A: 3 groups of rows, each row roughly a mix of its group's hidden directions:
A (100 x 10):
[[ 10   0 -20   2  12  11  13 -12   8  16]
 [ -4   5   0   2  25  16  16  -4  13   7]
 [-13   3 -22  -4   3  -6  16  -9   1  19]
 [-11 -13  -9 -18  -7 -25  -1  -1  -2  -5]
 [ 24  -1  -2  11   4  18  -3  -7  16   3]
 [  9  -8   4  -5   3   3  16  13  -2 -28]
 [ 14  -3   2   4 -18  17 -21  -5   9   5]
 [  6 -10  13 -15  27   0   2   8  -5  -4]
 [  8  -4  17   5 -10   0 -29   5  -2  -5]
 [ -6  -8  18  -9  -7 -14  -1  20 -10 -12]
 [ -2  16 -14  -2  27  11   2  -5  -7   3]
 [ -5   2   5  -4  -6  10  19  16  16  17]
 [ 24  -3   3  -1   1  13  -5  10  14  17]
 [-11   3 -11  -5   9  -2  30   2   3   9]
 [ 20   7   1   5   2   8 -13  -2  11  23]
 [  4   8  -2  14 -10   7 -24 -17   6   8]
 [ 21  -5   1  -1  -5  19 -11   6  13  14]
 [ -9  -4   3   1  29   6  19   1   7   2]
 [ 12   1  17   7 -10  -1 -28  -3  -6   2]
 [ 14  -5   0   9 -22  16 -14  -3  12  -1]
 [-14   6 -19  -3  -9 -13  -7 -19 -12   3]
 [ -1  10  -4  12  -9   3 -22 -20   5  11]
 [-15   2  -4 -10  17 -13  21   9  -9  -2]
 [ 11  -7   1  -1 -19  20 -16   1  10 -10]
 [  9   3 -16  15 -14   8  -1 -14  15  11]
 [ 15   2   2   5  -9  -2 -28 -17   0   0]
 [-14   4   5 -10   8   7  25  14   7   8]
 [ -1  10   0  13 -11   3 -24 -18   9   5]
 [-19   3  -2  10  -6 -10   3 -14  -8 -23]
 [ 23  -9   2   7   1  15  -3   2  22  -5]
 [-22  -5   1   0 -19  -3  18  10  -3   6]
 [  7 -14 -13  -3   7 -15 -12  -1 -16 -16]
 [ -8 -10 -21  -8  -8  -9  21   5   2 -11]
 [ 15 -17   6 -14 -10   3   3  20   5   8]
 [ -5  15 -16  -9  19  16  10  -8   0   2]
 [ -7   9   5   4  28  -1  -2 -13  -4 -15]
 [ 14  -3  19   0  -2  -2 -23   3 -16   1]
 [ 29  -9  -4   7   2  14  -9  -3   9   3]
 [ 17   5  -3  -1  13   5 -22 -20   3   0]
 [-20   7  -2   9  -5 -14   1 -15 -10 -18]
 [  7  -6  22  -1   5   2 -26  10   0  -1]
 [  9  -5  10   0  -2  -3 -30  -1 -11  11]
 [-24   2  -3   2   2 -14   9  -8 -15 -14]
 [  9  -4  -8   8  11  -7  -9 -10 -13 -25]
 [ -1  -6  24  -8   7  -3  -7  21  -7 -10]
 [-22   4 -12   7   8   9  11  -7  -6 -19]
 [-12   2 -13  -7  12   0  29   4  -1   2]
 [-18   7   1   9   1 -15  -2 -18 -11 -15]
 [  8 -13   2  -9   1  -4  22  21  -7  -9]
 [ 17 -12   3  -7   4   2  13  13  -4 -23]
 [ 30 -11   0   4   5  13  -2  -1  14   0]
 [ 19   1   4   2   8  -6 -27 -12  -4  -6]
 [ -5  10 -23  10  -6   8   8 -19  12   1]
 [-19   9   0   8  -5 -14  -6 -18 -11 -13]
 [-15  15  -9   2  24  10  -2 -11  -7   2]
 [  3   5  -1   2  28  14  10 -10  12  -3]
 [-10  10   4   8  -3  -2 -15 -11   6  26]
 [ 14  -4   0   7  -1 -10 -20 -11 -10 -21]
 [ 13 -10   2  -2 -23  15 -16   3   8   1]
 [-17  -4  -3  -7  20   5  24   5   3   5]
 [  3   7  -4  15 -10   8 -16 -12  11  20]
 [-21   1  -5   2  -5 -14  14  -2  -9 -20]
 [  7 -11   6  14 -26  -3  -8   2  11  10]
 [-16   4  -2  -7  17 -18  18   4 -10  -5]
 [ -8   0   1  -4  32   7  15  -1   3   3]
 [ -7   1   9   1 -24   2   2   8  10  23]
 [ -2  15  -4  21   4   6 -13 -22   2   2]
 [-10   9   4  10 -16  -5 -22  -9   3  14]
 [  5  -6   0   1 -26  13 -14  -1   7 -16]
 [ -2   9  -1  19 -18  -4 -14 -19   2  -5]
 [ 20   0   1  -4  11  -4 -27 -10  -1   1]
 [  9  -1  -2   6 -23   7 -10  -3  15  18]
 [  1   3   2   7  28  12  16  -3  11  -4]
 [ 25  -6  -7   8   5  18  -5  -5  15   4]
 [-12   5  -3  -3  19 -16  22   5  -7   0]
 [ -3 -11   2  -1 -27   2  12  10  15   9]
 [ -1   0  10   4 -27   4   8  10  15  12]
 [  0  -5   0 -10 -13   9   5   5  20  24]
 [ 13 -10   7  -6 -22  11 -18   3   7  -9]
 [ 12  -5   1  -6 -27 -11 -13  13  -3  -2]
 [ -6   6  -1  -3  12  -9   4   1 -21 -25]
 [ -5   6  -8   4   3   1  -6 -12   6  32]
 [  0 -17   4 -15 -24  -8  -4   2  10  10]
 [-15   3  -5  -8   1  -7  23   2  -3 -21]
 [ -9  -7   3 -15 -18  -3  13  18   6  12]
 [ 27  -2  12   6   9  15 -13   1  -3   4]
 [ 20   3  -2  -1  12   1 -24 -15   1  -2]
 [-10  14  -9  -7 -16  13   9   5   5  19]
 [-16   7   5  -7   0  12  17   4  10  21]
 [ -3   0  -5 -18 -12   7  11  14  12  20]
 [ 22 -10  10   2   4  10 -23   7  -4  -3]
 [-18  10  -1  13   1  -9  -7 -22 -11  -7]
 [-14   7   1  11  -6 -10  -3 -16  -5 -24]
 [-19   5 -12   0   7   6  15   1  -3 -22]
 [ -9  10   2  -1  27 -17  12  -2  -7   2]
 [ 17   6  -1   6   3   2 -25 -19   0  -5]
 [-14  -3  12  -2 -14   2  15  13  11  18]
 [ -7  10   2   9  -9   1 -26 -18   8  -4]
 [ -8   4   0  -9  25 -11  19   8  -5  -5]
 [-11   5   5  -3  -9  14  20   5  17  15]]
one row of each group, then the others: which group is each in?
[ -8  11  -5  18  -8   4  -9 -19   2 -17]
E
[  1  -9   3 -12  12  -2  25  18  -3  -6]
B
[ -9 -13   3   6 -31  -9   3   5   0   0]
N

[ 24 -11  -1   2  12  15  -6   1  16   6]
B
[ -3   3 -10   8 -31   7  -5  -2   7 -10]
E
[-24   5  -4   3  -3 -16   6 -10 -14 -12]
E
[ 19   6   1   0  16   2 -22 -15   1  -5]
N
[ 11   0  19  10 -13   4 -20   5   2 -13]
B
[ 18   3  -4  -6 -19  -9 -20   5  -8  -9]
N
[ -9  -2 -18  -7 -14  17   3  10  -3  19]
E
[ -3   2  17  12 -14   8   9   3  19  14]
N
[  5  10   0   6  30   1 -11 -10 -10  -4]
N
